In the rows, zero is written as 128.
Each run below is a few steps of one of 7 hidden systems, one row a step.
trace 1, z_168, 11 rows:
[[ 75 109 131 103 124 128 121  88 147 121 139 117 167 105  90 101  63 128
  154 136]
 [112 145 144 104 130 164 107 165 130 186  84  90 124 140 134 135  99 155
  147 168]
 [173 120 123 120 113 118 104 138  60 181 141 143 102 105 159 116 142 139
  120 107]
 [172  94 100 100 170 128 147 110 134  98 109 165 114 136 125 106 159 130
  149  72]
 [149 130 137 129 143 104 174 153 177  97 156 130 121 133 120 138  68 147
  108 129]
 [120 132 111 166 107 156 154 122 133 143 111 117 139  61  96 131 100 110
   96 176]
 [134 135 138 140 157 182  86 110  88 119 119  81 158 136 156 140 138 121
  104 139]
 [116 129 160  74 114 115 101 142  86 106 152 123 145 119 120 145 134 115
  153  73]
 [113 145 139  99 150 115 172 164 155 146 119 133  89 130 122 141 169 116
  169 104]
 [139 111 133 191 144 106 156 126 146 156 180 145  93 116 158 112 125 126
  133 147]
 [132  75  94 164 126 157 111 101 153 104 127 147 174 103 118  95 117 134
  145 164]]
trace 2, z_699:
[[101 129 156 118  69 156 103 120 124  74 155  90 171 160 106 180 132 130
  128 132]
 [ 75 182 139  95  95 125 141 166  84 130 136 132 123 140 147 155 140  86
  154 105]
 [103 149 169 168 151  87 120 153 129 158 132 138  90 125 158 118 182  95
  154 111]
 [129  82 132 181 119  97 120 121 187 122 170 158 122 144 122 110 160 146
  171 150]
 [120 122  68 130 102 144 138 135 158 109 138 156 163 164 133 109 114 145
  143 192]
 [128 171  91 111 121 117  88 133  91 149  90 137 159 137 140 101 113 134
   80 170]
 [137 144 146 100 125  98  74  83 106 157  93  97 125 145  97 121 161 140
   99 102]
 [125 127 159 105 117 123 147  86 138 134 142  95  84 190 113 155 126 142
  149  81]
 [126 129 137 154 109 145 187 144 138 141 116 160  72 144 154 135  80 111
  162 105]
 [171 109 126 202 135 144 134 169 139 125  86 170 110 100 157 120 132 115
  125 138]
 [180  97 109 160 118 126 102 140 143  64 134 146 169 108 114 140 162 139
   95 140]]
trace 3, z_194, 11 rows:
[[ 80 125 160 189 122 185 143 126 153 134 137 104 131 131 159 135  73 110
  155 166]
 [116 106 148 160  71 155  66 171  95 128 117 146 165  96 141 128 137 122
  156 152]
 [156 133 114 101 121 115  99 169 110 102 137 142 140 145 125 145 231 128
  134 115]
 [117 168 115 102 155  54 167 125 139 114 183 137 115 151 127 127 156 116
  103 117]
 [ 71 149 128 145 164 101 156  90 178 156 106 113 122 124 108  94  91 113
  126 161]
 [110 104 139 164 110 166  79  96 137 173 109  96 145 144 131 109  88 159
  139 179]
 [149 102 119  94  63 157  87 140  86 134 119 146 137 154 128 134 136 154
  166 111]
 [175 159 115  87 133 101 147 177 105 117 108 158  93 162 144 148 168 130
  118  84]
 [156 147 135 154 161  60 171 121 154 123 130 139  90 106 115 119 120 117
   82 100]
 [111  98 127 184 147 155 155  64 180 107 117 111 136 112 105 116 100 117
  124 147]
 [110 114 131 151  84 194 104 119 115 108 136 106 169 143 138 143  83 131
  137 163]]
trace 4, z_194:
[[104 146 117 154 125  80 123 105 117 131 123 168 119 151 153  87 108 103
  125 120]
 [131 123 139 142 148 121  93 122 181 115  70 118 143 151 102 116 121 151
  125 145]
 [149 125 120 129  68 130 127 116 132 142 152 110 126 149 101 153 115 164
  112 154]
 [116 147 105 117  97 140 154 111  92 132  98 150 105 145 132 130 136  95
  138 102]
 [147 149 170 151 155 108 107 143 127 114 102 116 107 151 150 138 126 119
  103 102]
 [137 100 156 152 103 106 139 127 165 111 144 132 120 104  89 144 127 134
  137 114]
 [121 125 106 161 119 164 166 124 140 119 139 133 125 138 138 141 147 111
  141 150]
 [111 144 128 153 114 117 103 133 101 106 138 140 157 126 154 123 111 103
  112 142]
 [111 135 139 109 128 117  98 136 143 107 104 111 155 122  95 136 165 126
  126 130]
 [122 147 137 119 123 114 141 121 134 152 169  97 116 154 123 148 156 141
  123 137]
 [ 94 133 126 132 124 114 142 111 123 154 126 145 108 131 137 106 115 108
  160 117]]
trace 5, z_910:
[[162 162 166 184  59 124 148 165 148 123 173  92  88 188 143 201 104 157
   85 160]
 [113 149  95 152  44 122 156 107  65 104 103 190 105 121 117 130 169  59
  141  79]
 [112 156 162 186 196 126 118 145 179  64 109 112 120 199 167 144 186  99
  123 126]
 [103 116 156 172  42  52 117 133 175  98 174 157 141 110  79 134  99 134
  132 143]
 [ 80 147  75 145 101 179 162 108 146 144  97 118 133 149 109 134 195 102
  149 189]
 [108 162 145 177 120  93  75 126  93 141 170 125 140 179 194 113 106 119
  102 158]
 [102 121 141  97  86 104  75 124 137 126  61 146 138 146  79 114 167 130
  174 100]
 [150 147 131 133 143 112 156 140 175 162 148 106  83 206 145 152 158 170
  123 152]
 [137 119  91 155  78  87 149  89 104 149 122 195 103 118 129  86  80 112
  133 110]
 [146 120 118 162 164 181 108 121 159  99  46 118 140 169 136 125 137 133
  126 145]
 [171 129 150 141  70  99 100 148 123  99 168 123 142 146 127 157  81 164
   81 133]]
trace 6, z_907:
[[149 164 117  48 109 122 113  87  88 139 144  84 137 197 120 148  82 174
   77 114]
 [127 183 138  64 137 120 175 129  90 176  76 122  63 141 126 141  88 114
  117  65]
 [165 128 177 194 152 123 152 144 129 190  99 133  36 120 169 132 124 125
  131  95]
 [195  39 141 205 121 167 141 118 148  94 134 172  99 107 147 131 123 133
  167  90]
 [169  95  96 154 140 189 143 166 150  27 121 154 183  98 138 151 125 120
  110 148]
 [133 159 107 120 119  98 115 150 111  73 148 118 198  50  91 136 129 103
   40 161]
 [ 68 170 153  92 141 104 119  72 115 135 151  51 154  94  64 149 183  98
   91 122]
 [ 45 156 197 107 131 124 138 111 129 168 199  68 108 162 136 155 125 115
  175 113]
 [ 86 107 151 120 114 143 141 175 123 189 142 163  98 123 167 109 105 123
  241 114]
 [169  86  96 161 153 146  92 191 142 166 112 187 122 135 180  85 166 158
  182 169]
 [206  79  53 130 145 101  94 114 151  87 142 177 165 151 128  86 152 176
  101 154]]
trace 7, z_380 (11 x 20):
[[124 106 147 117 149 132 126 114 143 134 189 111 111 200 162 133 156 151
  178 110]
 [122 118 101 104 103 102 155 156 132 125 122 194 125 110 128  95  67 125
  168 119]
 [158 140 102 162 165 132 127 157 161 159  73 127 123 120 132 112 143 141
   96 184]
 [174 100 112 159  99 114 100  81 106 118 177 119 143 130 119 127 125 155
   83 139]
 [118 126 106  65 148 161 130  86 123  86  96 114 156 156 103 129 118 125
  139  95]
 [119 184 168 104 140 110 149 165 125 154 127  92  99 137 135 157  84 129
   96 121]
 [140 110 140 162 104 134 135 113 100 172 110 138  90  72 114 123 154 106
  141 102]
 [142  91 142 163 166 171 133 133 155  97 149 127 117 160 162 141 159 129
  172 117]
 [133 121 120 131  98 111 141 176 139  70 158 171 162 101 133 130  80 122
  129 134]
 [115 157  94 122 152 132 127 143 134 123  89 117 165  95 105 122 165 111
   89 175]
 [114 147 141 133 129 103 103  85 105 141 190  83 142 149 126 137 149 132
   94 140]]
trace 8, z_907 (11 x 20):
[[116 116  84  87 111 145 144 113 140 117 136 154 123 215 139 121 165 144
  189 124]
 [127 167  91 133 139  96 142 151 139 129 101 172 124 174 167  93  84 127
  111 157]
 [150 121 113 153 114  90  98  89 143 155  57 150 118 121  90  90 115 140
  100 136]
 [152 128 133 146 101 157 116  81 135 116 109  89 119 186 110 158 138 152
  100 131]
 [131 153 131 112  85 136 157 130  91  95 129 141 116 148 139 155  81 105
  117  91]
 [121 158 150 149 135 119 145 165 121 128  71 141 100  96 131 138 145  85
  120 105]
 [150 107 160 203 113 109 121 129 143 122 152 133 106 116 130 140 174 118
  124 122]
 [114  90 114 147 112 156 151 108 150  65 156 146 151 127 116 136 143 109
  166 123]
 [ 92 155 116 133 126 135 123 163 138  91 133 128 178 115 134 130 111 105
  113 177]
 [ 99 148 128 115 103  86  91 125 113 151 128 120 155  97  94 111 153 123
  110 149]
 [ 98 140 134 102 135 126 117  92 131 152 142  93 121 179 118 136 183 134
  150 123]]
trace 9, z_380, 11 rows:
[[112 138 132 127 154 161 159 151 107 165 116 115 117  57 129 134 137  95
  135 130]
 [139 103 158 173 164 145 109 136 117 135 178 113 128 103 165 128 152 122
  143 129]
 [121  89 123 112 133 131 114 147 144  91 159 152 170  96 119 118 129 131
  174 121]
 [114 152 100  93 153 127 142 168 144 133 140 121 154 116 125 124 133 135
  121 176]
 [122 143 108 124 135 101 113 103  97 171 157 120 138  99 128  98 126 130
   95 154]
 [121 104 129 106 161 133  97  81 130 152 120 102 133 143 118 102 135 147
  152 117]
 [143 119 143  95 121 126 135 150 140 153 143 122 116 150 129 133  81 165
  152 121]
 [163 122 100 122 123 140 150 154 110 161  98 157 104  93 134 113 115 132
  128 127]
 [184 109 120 167 170 134 125 121 128 119 128 130 115 126 151 125 141 135
  102 122]
 [152 100 124 129 128 129 133 109 139  77 146 126 152 107 106 134  99 131
  113 110]
 [108 152 124  97 144 159 151 135 132 114 115  95 150 109 106 147 112 120
  110 143]]
trace 10, z_47:
[[145 155  95  82 119 116 139 160  88 126  90 152 139  62 100 126 141 100
  103 111]
 [156 145 139 155 183 125 142  95 123 134 137  89 103 120 131 143 176 115
   75 120]
 [121  90 153 139 127 120 148  84 143 110 178 126 124 106 114 122  80 121
  153  87]
 [ 96 127 139 110 148 184 147 178 149 123 112 112 150 107 134 143  95 121
  168 152]
 [153 131 132 146 107 120  99 180  90 164 159 135 137  88 154 129 134 139
  108 161]
 [149  93  95 114 155 125 110  98 114 113 135 146 146 122 121 106 202 125
  142 105]
 [120 154 134 104 178  93 149 122 165 105 161 103 131 168 127 132 118 139
  109 126]
 [ 91 137 120 116 102 105 148 115 138 167 119 132 133  83  87 106  69 125
  129 151]
 [135 116 128 140 141 187 102 114 114 172  95  91 131 128 139 127 130 144
  131 159]
 [177 105 138 112 116 119  96 138  90 126 156 142 121 151 156 131 117 154
  136  92]
 [139 142 107  84 153 121 166 156 135 102 101 156 114 127 119 132 156 112
  142  93]]
trace 11, z_47:
[[107 173 100 129 137  66 169 114 126 149 116 160  99 126 132  94  91  98
  100 127]
 [130 111 135 173 142 147 119  86 170 145  56 107 121 108  95 112 106 135
  112 151]
 [166  98 143 135  78 166 108 117 123 116 151 105 135 159 127 161  91 169
  128 128]
 [130 148 107  80 102 152 143 165  75 101 125 156 134 127 145 140 127  99
  149  93]
 [136 170 146 154 170  95 134 160 115 124 106 129 106 110 149 136 170  90
   87 113]
 [136  93 150 180 124  95 141  88 171 115 152 129 111 100  94 125 148 122
  127 114]
 [ 98 107 126 137 125 176 154 115 169  96 158 110 155 144 125 139 105 128
  166 156]
 [100 148 129 123 103 135  94 171  95 137 142 129 169 112 155 124  87 122
  126 170]
 [132 134 124 111 131 117  76 133  98 147 101 123 145 111 116 118 198 122
  126 125]
 [141 132 139 114 154  92 136 101 143 135 162 110  98 179 126 136 176 143
  129 101]
 [101 130 112 121 127 107 177 110 157 139 132 152 111 138 117 104  83 119
  159 125]]
trace 12, z_168:
[[180 123 106 150 113 166 102 103 139 120  76  96 153 126 105 135  68 166
   54 173]
 [159 154 121  87  88 168 113 105  55 102 103  93 148 123 113 168 105 121
   73  96]
 [118 175 166  86 147 134 154 138  84 104  90 112  95 133 128 166 146  82
  124  36]
 [127 124 200 176 147 101 163 150 150 123 146 127  65 108 136 158 145  97
  156  64]
 [129  66 142 213 114 159 159 144 177 106 163 151 116  98 133 139 158 116
  184 143]
 [129 105  96 173 116 169 115 177 147  75 171 154 186 128 168 125 138 127
  144 198]
 [105 166  88  95 128 100  87 162 106  97 145 130 207 109 114 116 156 115
   88 187]
 [ 78 187 121  62 163  82 109  93 116 155 137  72 148 142  92 121 181 122
   93 139]
 [ 69 143 156 101 140  96 133  55 122 199 152  85  94 161 113 107 114 128
  160 101]
 [113  87 149 149 115 148 121 113 141 196  93 149  83 150 147  93  81 151
  210 116]
 [211  76 116 159 105 137 101 182 132 154  98 182 107 141 161 110 106 181
  150 141]]
trace 13, z_699:
[[126 131 128 187  91 128 114 116  88 137 128 150 123 114 153 114 102 100
  111 137]
 [137 106 145 140 132 149  80 136 135  94  85 129 147 140 125 130 172 126
  150 112]
 [137 149 146 112  97  98 131 163 139  97 169 121 135 162 121 166 140 144
  109 126]
 [ 91 157  99 122 108 109 171 113 120 137 124 152 115 116 114 117 150  88
  134 129]
 [109 137 147 183 163 126 106 106 143 134 120 109 125 150 150 113 135 114
  124 149]
 [131  94 144 145  81 124  89 127 139 122 135 141 148 129 111 124 100 153
  153 136]
 [130 140 103  95 112 156 133 153 117 132 114 125 131 160 128 148 160 135
  142 144]
 [143 159 121 126 134  85 129 132  93 136 141 143 108 140 152 121 135 115
   95 114]
 [120 116 130 143 144 105 128  93 160 121  96 135 119 126  97 108 144 118
  138 107]
 [128 125 138 154 119 144 134 120 162 120 139 104 133 160 126 148  99 145
  124 154]
 [129 130 111 132  85 148 129 139  92 133 119 149 136 110 136 126 102 118
  134 136]]
trace 14, z_910, 11 rows:
[[134 171  40  95 101 117 233 114 154 130 122 151 119 137  95 135  77 131
   79 171]
 [124 176 120 199 141 145 112  82  80 154  56 108 128  98 145 104  80  85
   45 150]
 [132 102 210 149 104 158  41  98 110  96 109  70 151 149 114 168 135 139
  128  85]
 [120 139 162  72  78 136 175 177 130 103 183 119  98 175 124 203 151 133
  181  79]
 [121 166 104 154 149  86 216 177 126 140 132 193  70 100 163 117 149  70
  137 113]
 [137  82 128 236 176 112 101 101 174 102 104 161 146  83 132  77 157 106
  122 149]
 [115  78 113 140  86 156  87  97 173  75 173 105 212 148  91 134 119 165
  136 189]
 [ 81 197  84  53  74 140 134 150  83 149 140 108 168 154 118 145 114 128
  109 186]
 [105 202 154 109 152  82  94 133  69 201  84 104  94 135 153 115 157 101
   92 109]
 [146  87 190 146 152  95  96  82 151 161 120 114  75 160 120 119 161 149
  172  57]
 [146  69 114 127 114 155 191 132 187 120 157 166  91 166 135 127  93 162
  206 119]]

Which system made each of these runs?
trace 15 (2 x 20):
[[147 182  82 129 153 105 196 147 113 162 125 147  89 108 145 124 143 101
   73 147]
 [140 101 120 192 166 108 110  57 135 120 113 133 138  86 115  83 122 108
   94 118]]

z_699
trace 16, 2 rows:
[[138 133 114 132 141  73  93  54 115 103 141 132 152 159 121  93  97 132
   77 112]
 [ 93 144 146  90 118 149 126  97 168 128  66  85 139 146  68 143  93 141
  135 127]]

z_910
trace 17 (2 x 20):
[[136 113  80 107 163 173 140  97 120 152 149 112 132 166 154 113 160 142
  149 147]
 [140 130 132 109 143  97 111 129 106 128 144 146 135 137 159  98  51 139
  121 109]]

z_380
trace 18:
[[132 163 159 116 111 115 116 144  99  50 161  85 179  77 100 181 108 100
   46 113]
 [ 62 168 149  85 147 149 141 102  98 118 124  70 146  84  85 160 191  70
  128  92]]

z_380
trace 19, 2 rows:
[[122 146 136 113 100 112  94  87  80 181 107 112 120 129 117 112 108 135
  106 121]
 [137 131 157 104 134 142 119 120 114 140 102 105  90 181 140 147 151 136
  150  80]]

z_907
trace 20:
[[ 93 149 142 109 130 153 171 148 162 135 155  92 127 140 120 158  90 134
  143 158]
 [109 135 134 163  98 140 117 142  90 191 121 139 118  83 145 110 108 110
  139 155]]

z_194
trace 21, 2 rows:
[[235 108 111 123 189 142  96 159 109 173 168  93 126 128 171 132 143 197
   64 170]
 [134  82  71  66 115  95 166  61 102 111 173 183 150  72  87  89  94 119
  142  71]]

z_194
trace 22 (2 x 20):
[[161 156 124  58 103 112 165 130  90 118 218  91 129 146 123 181 106 155
   72 110]
 [ 77 152 106  95 164 131 196  89  97 148  96 151  99  82 123 100 118  58
  152  75]]

z_699
trace 23, 2 rows:
[[134 133 173 169 110  72  46  92 135 188 104 113 103 187 135 100 109 172
  108 139]
 [146  80 120 115  64 125 128  98 167 126  94 157 102 186  80 128 140 166
  191  94]]

z_194
trace 24 (2 x 20):
[[102  65 154 189 172 141 103  73 169  89  62 152 147  77 107  77 100  91
  172  89]
 [146 113 163 160  88 173  82 189 180  82 129  76 174 148 108 186 124 174
  115 199]]

z_907
trace 25:
[[156 138  92  62 200 121 171  98 142 198 176  92  77 201 148 120 171 173
  133 136]
 [116 108  97 134 127  83 165  67 114 159 156 184 115  99 136  60  11 121
  139 105]]

z_168
trace 26, 2 rows:
[[ 78 175 119 124 150 136 148 102 159 149  70 102 124 155 117 113  83 117
  113 159]
 [143 117 159 159  77 134  87 112 109 180  99 112 109 125 122 127  77 154
  116 138]]

z_47
trace 27, 2 rows:
[[120  96 172 139 111 106  87  96 169 123 119 116 121 175 100 127 131 153
  169 100]
 [113 140 121 104  88 146 160 164 151 142 129 136 109 180 131 152 121 144
  171 142]]

z_47
trace 28:
[[127 157 167 132 140 133 116  94 142 151  70  76  95 174 111 146 109 142
  106 105]
 [146 110 157 135  64 136 149 129 115 157 129 140  75 135 124 150  90 140
  162  88]]

z_47
trace 29 (2 x 20):
[[126 147 113 158  80 157 109 132 121 126  18 134 138  94  85 134 163 106
  106 147]
 [147 153 150 173  87 108  93 107  90  95 166 104 126 173 143 169 188 114
   78 120]]

z_907
trace 30 (2 x 20):
[[179  78 115 108 105 154 106 157  77 127 108 167 143  46 122 115 117 130
  142  94]
 [183 136 121 105 195 150 148 162 128  84 140 107 127 133 149 164 190 126
   96 109]]

z_47
trace 31:
[[131  78 169 121 223 173 118  42 139 124 160  63 128 135 145 115  93 142
  144  83]
 [115  98 155  76 104 171 156 176 138 120 150 130 145  85 120 144  14 147
  189 111]]

z_910
trace 32:
[[140 153 124  78 118  91 167  90 123 124 172 102 124 133  96 144  62 145
   77 112]
 [ 95 146 127 133 133 173 168  98 125 160  59 108 108  92 105 127  82  94
  131 122]]

z_168
trace 33 (2 x 20):
[[151 130  46 130 115  73 135 122 119  95 125 205 156 105 115  79 160 111
   95 145]
 [120 165 115 114 180  97 124  81 187  92 109  83 158 177  92 124 127 142
   65 156]]

z_168
trace 34:
[[146 113 144 161 184 133 112  67 203 124  96  60 148 135  91 118  65 172
   64 167]
 [116  87 119 114  33 197 134  72 106 143 146  96 146 120  86 152  62 154
  150 142]]

z_194
trace 35 (2 x 20):
[[125 120 135 155  59  97  99 211 141  94 119 181 161  75 101 136 162 115
  143 148]
 [139 159  85 144 142 111 133 119 132 112 142 119 135 149 117 141 247 113
   86 163]]

z_194
trace 36, 2 rows:
[[129 113 143 169 124 136 108 101 113 157 215  99 131 141 163 126 107 148
  121 158]
 [ 94 122 105  78 101 148 109 128  93 121  98 156 155 121 119 108 123 109
  181 107]]

z_910
